D: rows in a few groups, each row roughly a mix of its group's directions (some rows in no group):
D (103 x 14):
[[ 22   5 -18   1   3  -2 -10  11   3   5  23  14 -10 -11]
 [ 11   5  13  12  -9   3  23 -22  -3   2 -17   7   9   9]
 [-12  15 -14 -11   5  11  -9   6  11  12   7 -24   4  14]
 [ -1   3 -21  -6  -2   2  17 -12  -7  -7   8   9  18  23]
 [ 11  27   5  -2 -13 -12   2   2  -3  -2  10  -1 -18 -21]
 [-14  13   3 -18   5   2  -9   2  13  -1 -20 -23  -6   9]
 [ -7   0  20  -1  -9   9  -3 -17   1   8 -21 -15   5  20]
 [  4  21   1  -3   2  -2  14  -4   1 -12  -4   2 -23 -26]
 [-17 -12  -7   4  -9  -5 -28   6  -8  14  -4   9 -14   7]
 [ -4   6   6  15   3   3  25 -26  -5  -7 -17  -1   3   1]
 [ -3  -5  -5   3  14   7  -6   7  22  24   5 -20  -5 -10]
 [  5 -29 -12  26   5  -5 -10  -4   0  -3 -10   5   7   7]
 [  6 -12   8  -4  -3  -6  20   3  -3 -32  10  10   8   7]
 [ 13  11   0   0 -21 -14   2  -1 -20  -7  -7  21   2  11]
 [  0   6  -5 -15   8  -4 -16  25   5   7  13   7 -11 -19]
 [ -3  -3  18  10 -13  -2  21 -20  -5 -14 -14   7   3  12]
 [ 13 -25  -5  11 -11 -12 -22  17   1  -4   6   3   0   5]
 [ -3  -4 -19  -1   7   2 -31  11   8  20   0  -4   0   2]
 [ 10 -30   3   1 -11  -6 -13  22  -2  -4  15   1  -1  -5]
 [-15 -13  -1  -7  -7  -2 -10  -2 -15 -23  11  18   6  15]
 [-16 -15 -15  11   6  14  -6 -12   2   6 -15 -17   6 -15]
 [-14 -16 -11  -4 -13  -3 -15  -4 -20 -18   3  16   5   4]
 [  5   3 -11   3  10   8  -7  12   6  11  20  -5  -4 -31]
 [  1  17   1   9  -4   2  25 -17  -7 -21 -15   7   3   0]
 [  1  -5 -26   0   6  -3 -17  10  -5   4  18   0  -2 -24]
 [  1   7  15   1  -6   8  14 -25   5   1 -26 -10   3   9]
 [ -2   3  -4  13  -2  11 -18   3  -9  22  13 -14  12 -19]
 [  3  13   1   8   3  -7   6 -11   3  -6 -19  12   6  31]
 [ 21   5   7 -11  -2  -8   9   9  -2   6  14   7  16  25]
 [-15 -20  -7   0   8   7 -21   7  11  21   8 -11   0   3]
 [  7  11  19  -9   3   3  19  -3  14  -1 -19   2  -3  21]
 [ -7  31  -6   0  11  -5   3   5  10  15 -19  -5  -9  -1]
 [  4   2 -13  -6   8  -4 -22  21   5  12  12   6 -10 -18]
 [  4  21   6   8   1   4  25 -21  -5   4  -5   3 -10 -15]
 [-15  11   2  -1   8  12  10 -13  -4  15  -6 -13  -7 -27]
 [ -6  -5   0 -18  24   8  -2   9  12  17  16 -14  -8   0]
 [ 15  -9   7  12 -27 -18  -8   3  -5 -17   4  -8  -1   5]
 [  6   4   4 -10  -3 -14  -2  14   5 -20   0  15   6  27]
 [  6   3  19  -3   8   6  19  -5   4 -29   8  -3  15   1]
 [-13  -5  -2   4 -11  -6 -21   4   0 -16   6  11 -20 -20]
 [-11 -13  -5   0  -1 -13  -1  12  -3 -26  19  14 -12  -5]
 [  1  11 -11   7 -15 -10  -7   2   3  -3  -1  10 -25 -24]
 [-19 -21   9  -8   6   2 -26  11  -1   0  13   3  -7   6]
 [ 11 -12 -21  -4   6   5  -4 -20   7   8   0  -4 -10 -26]
 [  9 -13 -12   2  -4  -3 -31  18   4  15   9   1  -3   4]
 [  9 -13  11  24  -9  -1  21 -18  -9  -6 -12   3   1   5]
 [ -7  10   2  -7  18   8  16  -7   5   0 -13  17  10  24]
 [  9  -7 -25  29   9  -2  -8 -15   2   3  -5   3   0  -2]
 [  9 -21  -8  15   9  19  16 -16  -4  11   5   9   6   2]
 [ -2  12  -4  19 -11  -3   0  -9  -5   3 -28   3 -15 -16]
 [ -7 -21  -5   5   0   2 -25  13   0  19  -2 -10  -4 -15]
 [ 20  20   0  -1  10   3  27   2  13   5  -5   8  -1  -9]
 [ -3   9  -3  17  -7   4  15 -17   0 -22 -18   1   1 -17]
 [ -4  -8  -8   3   6   9   9 -11  -8  11 -11  -7  25  25]
 [ -9  22   0  -3  -2  -2  16 -14   6 -13 -24 -15  -1  -6]
 [  4   2   6   0  -4 -10  26 -11   0 -20 -14  17  -2  14]
 [  8  14 -23   0   5 -17  17  10  -6 -14   2  17   2  -6]
 [-24 -13 -12 -12  10   4 -17   3  -5  14   9   3 -12  12]
 [  2  -7   3 -20   9  -9   7  11  15 -18  -2  13 -18  16]
 [ -5 -12  13  -8 -10  -8 -21   8 -17 -19   7  16  -6  -2]
 [-14  -9   0  16  -8   5 -12   0  -9  -2  21  -9   1 -26]
 [  3   9   0  -3  10  16  -8   6  13  19   7 -18  -4 -24]
 [  4  12  -7 -17  18   4  -2  20  20   5   5  -7 -12 -12]
 [  1   8  12   5  16  10  13  -4  15  -3  -8 -19  -8 -24]
 [ -5  -3 -15   2   3   1 -24  17  -8  12  20  -8   4 -16]
 [ -4  -5  11   0  -9   5   6 -31   4  -3 -24 -11  -2   8]
 [  2 -11  16  11 -15  -6 -12   6   7 -25  12   9  13   3]
 [-12 -21  19   5  -4  12 -14   2   5  -1  21  -6 -11 -11]
 [-11  -4   4  -8   7  12 -21   9  12   9  10 -20 -11 -16]
 [ -6 -16  -4   2  10  11  -3  -4   4  11 -13   7  15  30]
 [ -2 -19  -8   7 -12  -4 -28   9  -1   8   4 -20  -1 -10]
 [ -6 -13   5 -18   9  -4 -14  30   6   0   3  14   3   7]
 [  0  10  -1 -11  14  10   0   9  22   4   6 -14 -14 -23]
 [  5  -4  10  17 -15   3   9 -25 -14   5 -12   3  15   9]
 [-10  -4  18 -20 -10   5  19  -1  -5 -20   8 -12  10   2]
 [  2  15  -3  15 -10   0  18 -17  -5 -19 -19   5   1 -10]
 [ 11  12   7   4 -15  -8  14  -7 -14 -21  -7  17  10  11]
 [ 11 -12 -16   7   6 -10 -14  16   2  -7  16   7  -8 -22]
 [ 12 -12  -1 -21  -3 -10 -20  16 -14   9  15   5  -3  -3]
 [ -1  15  -7   9  -2   3  27 -15   3  -8  -6   6  13  21]
 [ 11   5   3   1   9  18  -7   2  12  26   7 -12   0 -21]
 [  0  -3   8  13 -22   3   2 -18 -10   6   0 -26  -4 -13]
 [ 19  11 -10   1  -8  -6   5  -2  -4   2 -11  -4 -10 -33]
 [ 13 -10  18  -1 -20   7   7   6 -10  14  15  -3 -11 -16]
 [  6  18   2 -12  -7 -19 -13  21   4  -9  10   5 -12 -10]
 [  2   6 -27 -15   3 -10  -7 -13  -1   1 -24  -8   2   8]
 [  0 -13  15  12 -14  -7 -24   7 -12   8 -15   7   5  11]
 [ 13   2   1 -10 -17 -16 -16  20   2 -14  17   1  -3   7]
 [-10 -14   3  -1 -15  -9 -24   5 -19 -10  -1  18  -4   4]
 [  4  17  21  12   3   1  18  -2  12   3  -8   1   5  24]
 [ -7  -3  -3  -2  18  14  19 -10   9   0   6 -12  20  19]
 [  3   8  -3  -3   8 -14   7   4   6 -28  -3  18   7  21]
 [ 10  10 -23   9  -8   1  16 -13   0  -5 -11  -5   5 -23]
 [  0 -11  -6  -6  -8  -2 -24  10   6   3   0  -6  12  29]
 [ -6  -3  15   1  -6   7  29 -18 -10 -13   2 -11   2 -13]
 [  2  -3  16  17 -18 -19  -5  -3  -4  -8 -23  -3  -2  13]
 [ -9 -18   0  -2   1  -5 -17  21  -2  -8  26   8  -8  -1]
 [ 13 -12  -4  13  -9  -3  18 -28  -8  -6  -5  15   2  -5]
 [-22  -9   1 -13   2  -4  -8   2  11 -24   1 -10 -20  -4]
 [ -6   0 -15  -9   9  -4 -22  27   0   3  18  -2  -3  -7]
 [ -4   2 -21   3   8  -1   7 -17   2 -28  10 -10  12  -1]
 [-12 -15  -9  -2  -8  -6 -23   9   0   9  14  12   0  22]
 [ -1  -6   8 -14   0  -1   3  -2 -22 -14   5  13  16  25]]

one row of each group, then the others: which group is each in?
[  2  -2   9  14 -12   5  15 -32  -6  -2 -15  -3   6  -4] -> Y
[ -4  -8 -13   0  11   7 -19   5   9  18  -9   6   9  25] -> Q
[ -4  11   1   7  -7   1  14 -17 -19 -20 -20  13   1   4] -> C

[  2   9  -3  11  -5   1   4 -11  -9   0 -28  -5 -10 -27] -> C
[  1  12 -12  13 -14  -6   4  -7  -8  19 -19  11  -1  20] -> C
[-10 -17 -11  -1  -4  -7 -29  11 -15   4  13   0   5   9] -> Y
[ -7   6 -10   1   2   7 -21   2   2  30  -3 -13  -8 -15] -> Q
[ -8 -11  -2   1   0  13 -20 -13   5  11   4 -21  -6 -22] -> Y
[ -6 -13 -18   1   0  -4 -33  10   6   6   0 -13   6   5] -> Q
[-13   6   3   3   9  -6 -12   9   0  13 -14  -3 -16 -29] -> Q
[-24   4   6 -14  10  20   7  -9   0  17  -9 -13   7  -3] -> Q
[-23 -18   6  12   9  11 -17  -1  10   1  -7 -13  -6 -13] -> C
